Some points, each followed by its number:
[ 17 -30  -6  33  36  -5  -5  11  -4 -61  -5 -11  -3  -5  -4  25 -18 -10
   4 -10  -7  34 -50  14  24   5 -71  -6 -22  -4  -8  21  35  15 -11 -27
  -9  -4 -32   5  -5] 0
[ 29 -20  -8  10  31   5  -3   5   9  26  -2 -10   7  11  -1   2 -14   0
  -8   2 -16  35  51   7  25   5  61   3 -30  -5 -11  37  20   1 -10 -31
  -2   0 -15  -2  13] 1
[  12  -32  -12    6  -23  -14    5    9  -15  127   -8   67  -22   50
   -9   -3  -12  -11   87   -4   51    4  113    3    6   85  127   -6
  -26  -15  -11    7   -3    4   -4  -14    0  -17 -110  -17  -18] 2
[-18  -9   7  -8 -21 -20  -1  11  -3  98 -12   0 -10  13 -31 -12 -13 -14
   6 -24   0   1  95  21  -4  11  88 -49 -31 -31 -26 -12  -9  26   4 -28
 -30 -45  -9  25  22] 3
[  8 -21  -7  -4  15   3   3 -22  -4   0 -10 -16   4  -4  -4 -12  -4   7
 -20   5 -23   1  11 -33   0 -19 -17  10 -18   5  -1   4 -11 -34 -20  -8
  12  -4   0   3   0] 4
[-12  42  -5 -27 -18  -2 -22   5  -8  -8 -11 -28  -2 -13  -2   5   0  14
 -11   4  -8 -25   1  10 -18  -9   2   6  35   1 -12 -21 -13  -2  -1 -25
  15 -27 -12 -25 -19] 5
[  9 -19  -4  26  32  -2  -8  -3   0  11 -19  -1   1 -14   6  39  -9   5
 -10   4  -4  50 -17 -16  23 -18 -10   5  -6   9  10  29  38   2  -3 -15
   2  15 -22  12  -5] 6
[  5 -12   1  16   0  -9   0  -4   1 -23   8 -16  10  -7   2   9  18   9
  -4  -3   0  12 -35   6  24  -5 -24   6   9   8   5   6  26   7  -9  29
   5  -4   0   1  -6] 7
[ 13  24   2  30  10 -14  -4 -20   7 -18  27  -9  -7 -14   7  30   7   0
  -3  23  -6   9 -20 -32  20  -9  -6   2  35 -18  14  24  19 -23 -14   5
  20  -4  -1   0  -3] 8
[-16   3  -9  13  -2  26 -18  -6  24 -15  -2 -16  33 -23  23   2  24  16
 -20   2 -14 -13 -24  -7   6 -15 -21  -3  13   1  22 -10   0  -5  22  -2
   7  35  -8   3  -1] 9
[  0 -22 -17   9   1   1  -8 -34  23 -22  -1 -27  22 -10  11   0 -11  47
 -21 -15 -22  13 -12 -37  -3 -26 -11 -13 -53  -6   5   1  15 -63   3  -3
  14  53 -12  21   7] 10
[-38 -31   1 -49 -31  29  19   9  -4  13 -11  28   3  31  16 -37   3   0
  33  -5  16 -30  20   4 -13  20  23  -9 -33 -18  -6 -37 -33  11  -4  -8
  23  24 -20 -10 -18] 11
[ -4 107  40 -11  -5 -17  77  32  78 -12 -23   7  29  31  16  -4  34 -31
  -2   2   9 -11 -14  -3  -5  -5 -12  10 127  31  75  -9   3  19  29 -22
 -26  60  -6  10  -1] 12
New points follow, each followed by the numbers of its five nearest points above, looking only along the 8 directions in which the numbered points spread most, nearest first.
[-11  -7  16 -10 -18  -1  19 -17  14  38   4 -20  21 -23  -6   2  -2  -8
 -32   3 -33 -18  18   0 -17 -12   8  10   7  21  11 -40 -27  10  14  -5
  19 -10  24  -7  10] 5 4 9 7 8
[ 11 -50  96   3   9 110 127 -36 127  -5  96  -7  60  -6  62   7 109  86
 -25  72 -26  11 -10 -12   2 -33 -19  53   6 122  96   8   3 -52  81 -26
 127  86  -2  42  35] 10 9 12 4 8
[  12   -9  -23   -9    7    3   -3   27   -4   22  -11    5   13  -19
   -1   19  -10    0   -8    0   -3   10 -127   12    7   13  -84    4
  -25   -4  -20   14   -6   22  -11  107   -6  -14  127   -5   -8] 7 0 8 9 4
[-19   6 -17  -6  11   5  -8 -12  -1  14  -6 -16   8  -1  16 -26   1  17
  -7   9 -14  -7  11  -3  -4   1  -2  14  -3  -2   5  -8 -12   1  -9  12
   8   4  -6 -11  -8] 4 5 9 7 8
[-27 -31  20 -37 -50  -3   1   3  -6 -11   9  -1 -17  -2 -10 -32  14  18
 -11   0  15 -33 -24   5 -35   1  -9   5 -33   0  -1 -24 -34   9   8 -17
 -10  -3 -12 -16  -4] 11 5 4 9 7
[  1 -20 -26   7  -8  -2 -11 -18 -10   6  -4   0 -23 -22  -1   2  -6  -6
   3 -11  10 -14 -23 -25   4  -5  -9  -5 -47  -2  -4   6 -11 -37 -11 -31
 -18  -9 -39  24  -5] 4 7 6 10 9
[ 14  45   1  -1  -7  -6  18  18 -10 -11  -5   1  13 -17  -8  16  -5   1
 -13 -15   3   5  -7  34  16 -10  -2  11 127  14  -2  11   5  56  -4  -5
  -1  12  -6   4  -2] 5 7 8 9 6
[ -7 -13 -16   1  16  11 -15   7  30   4  -5  -2   9 -13  13  -3   8  12
  11  42   4  -2  73  14  27   8  37  30 -17   1   8   3  -4  15 -16   8
  37  22  18  -1 -18] 4 1 6 5 7
[ -7  30  24 -11   5 -22  16  -4 -16 -12  17   1 -74   9 -47  -1 -40 -40
   5  -9   7   4 -14  28 -10   2  -9 -38  42 -37 -11  -4 -18  18  14 -11
 -24 -19  -4  19  47] 7 5 8 4 6
[  0  89 121 -14 -24  12  31 -21 -31 -15 127 -18   2 -19   0 -23 -14 -48
 -32  -7 -17 -23 -11 -16 -25 -24 -14 -23  -6 -11 -11 -28 -18 -16  15 -10
 -32 -68   7  29  14] 5 7 8 4 9
[ 21 -14   0  34  14 -15   0 -26 -17 -16  -5  -5   0  -6 -20   9  -9 -14
  16 -13   1  17 -19 -18   6  13  -4  -9 -17  -2 -10  20   9 -15  -1 -26
 -17  -2   0 -16   2] 6 7 4 8 1
[ 11 -37 -21  -1  19  73 -64 -10  79   4   1  -6  44  -5  90  13  93  97
   1  84   3  11  17  -3  22 -14 -14 127 -44 127 127  -7  -2  -9  -2  -7
  89 115  -4 -12   1] 10 9 4 6 8
[  3 -14 127  -1  -4 -28  65   4 -25 -22 101   1 -40  -2 -31   7 -20 -22
  -8  11 -10  13  -6  -1 -15  -3 -16 -22  38 -32 -52  -1   3   7  84  -1
 -45 -50  -4  -8   7] 7 8 4 5 6
[ 31 -28   3  41  33  -9 -12 -21  -9 -97  -3   2  11  -5  -8  25  -6 -14
 -17 -10   7  13  10 -22  14  14 -87   3  -9  -5 -17  42  21   1  -3 -27
  -4 -13 -28   4   0] 0 6 7 8 4
[ -23  -21  -11  -16  -25   -5  -16   -2   -5 -127    0   22   -7   15
  -13    0   -5   17   15   -2   23   21  -37   -4   -6   26  -44    6
  -20   -2    0  -26   -3   12   -3   41   -9  -18   30   -6   13] 7 0 9 4 8
[ 16 -73 -18  14  -4   0 -24  -7  14  -5 -49  -7  -5  15  -8  19  -3 -11
  -3 -27  -4 -11  -5  -9   0  -7  -6  -9  24 -37   3   4  -3  -6   1  -6
  24   9  -5  13  -6] 7 4 6 9 8
[-19 -30 -31 -11  -6  32 -12  14  22   5 -41 -16  29  -9  30 -20  37  26
 -21  31 -15 -20   1  10 -17 -26  -4  20 -21  20  34 -27  -9  10   6   4
  30  32  -3 -13  -7] 9 4 10 5 7
